Rotation paths and how fast each direction turns (degrees a step)
Each turn is a multiple of 5 degrees from 10 to 175, or 0.
Each row of a path follows its step; steps can be skipped.
path 1
step 1: -12 54 -4 27 -25 -16 -14 -55 12 -15 -28 -43 25 24 -25 -29 5 -3 -28 -20 -18 1 -7 -11 -22 -11 6 10 -8 -12 -5 33 -17 17 33 -33 -29 0 51 19 -42 26 2 -15 35 27
step 2: -24 -11 0 34 -15 -35 -14 -13 10 19 1 7 1 -9 24 -44 5 -9 -20 7 -16 -31 20 14 -8 -8 34 -36 24 -42 17 14 31 -2 -45 9 7 -52 5 37 13 -12 11 -34 -73 6
step 3: 6 -9 -13 5 -15 11 -4 41 4 -10 4 -2 -66 8 15 20 -7 -43 13 3 11 -28 14 -63 -5 -9 -40 7 -19 -46 -49 -9 -13 11 9 -34 -13 -34 -3 2 -23 31 40 -6 -7 32
step 5: 30 29 17 -19 55 -9 19 -6 -34 6 -18 14 21 19 14 5 8 21 24 3 40 -1 45 3 -24 -16 4 -33 -33 -12 -45 -38 28 -7 -18 30 -83 -9 5 -5 -2 14 -1 -18 8 -4
step 6: -8 -54 -10 7 55 29 18 -9 -60 -25 30 0 7 -1 12 -11 -6 -6 -33 -36 50 -12 -36 25 -2 -9 -5 2 12 29 -18 4 -20 -15 -21 -1 28 -8 -19 -40 -18 -8 -11 -14 -20 46
step 7: -55 20 -5 -17 -6 -27 27 55 -10 -10 -31 4 8 -22 -7 -38 -43 -2 24 6 -3 6 10 18 27 -18 -23 45 9 45 12 -2 13 -19 22 24 -40 -9 -11 -47 17 6 12 27 28 20
step 10: -13 -8 11 24 -14 24 3 14 21 -29 1 -16 -6 8 5 -14 51 -3 -3 -19 -17 3 1 -8 -11 8 -10 5 11 45 58 -11 11 56 -25 14 -2 -2 6 14 58 -41 -73 11 -14 -12
step 11: -21 2 -73 -16 -17 -22 -26 -14 -21 -50 -5 10 -16 9 -11 16 -5 40 4 20 -28 52 -12 -30 -16 27 44 35 -20 -4 -18 -28 -8 37 7 -12 2 -19 -5 35 2 -16 26 11 19 -15
step 12: 24 -3 33 42 -3 10 -6 17 21 8 54 -20 -20 0 -4 -24 -13 14 -6 6 10 42 -37 -2 52 0 46 -12 -6 -11 14 16 33 4 8 -24 52 -3 31 -8 7 -9 20 9 -22 -64
step 13: -20 -9 16 11 -3 57 23 -6 35 42 -35 -2 31 16 -18 15 -21 -35 4 20 -15 36 43 -58 -13 -26 13 -14 -11 -3 6 -45 -26 23 5 15 -4 6 5 18 -33 24 25 25 1 -30
step 18: 21 -3 6 -4 17 27 13 -7 -12 12 29 65 13 -1 6 25 20 8 24 -31 3 -23 10 20 -4 14 6 -57 14 -22 28 6 20 -22 11 -7 -22 29 50 -24 65 -5 -17 -16 21 47
3 5 3 1 11 -12 3 -5 8 -17 -9 -11 8 -8 6 10 -6 -17 -5 -4 -1 -1 13 6 8 11 4 7 3 -1 13 -3 -5 2 1 7 -6 -7 2 10 -6 -9 1 13 12 2 | 115
6 14 6 3 -5 -5 -9 -7 -8 -7 1 -4 1 0 -18 -5 4 5 0 10 -4 6 -13 -1 12 7 6 -8 -2 -13 -10 3 10 -15 1 1 -12 16 -2 2 -4 -10 0 11 8 1 | 100
6 -14 11 -3 -10 10 9 -5 -7 -12 0 -8 -4 11 -5 -5 0 -5 -22 -1 -4 -3 11 -3 -8 4 -4 -6 -10 10 -4 10 0 0 -11 -10 -1 4 -1 4 8 7 9 5 13 -3 | 155
4 2 6 -7 -4 2 -4 -2 11 -3 5 -2 0 -8 -5 -15 -4 -2 10 10 5 -1 20 8 11 -9 6 -9 -3 1 12 -6 17 3 -6 -5 -6 -6 -11 -5 12 11 -13 2 -3 -1 | 140
2 8 13 10 9 7 -8 -11 7 9 -6 4 14 3 -3 9 1 7 -9 -4 2 -8 0 1 1 -8 -6 -5 -15 1 3 -14 -13 -14 5 -6 -1 -2 2 3 5 3 -13 -8 10 -14 | 85
9 13 0 -6 1 11 8 -15 3 0 5 1 9 -7 3 14 12 0 8 -10 1 8 0 -1 -14 -4 -4 -10 -2 12 2 14 9 8 -3 9 -8 9 1 5 -12 5 -11 -1 -3 6 | 80
4 4 -6 2 -6 -13 -8 1 17 9 -1 4 6 3 -11 7 -3 -14 -6 7 19 11 1 1 -12 11 3 -4 5 5 -7 3 -7 -6 -4 -7 5 5 12 0 13 7 -2 7 -8 9 | 20
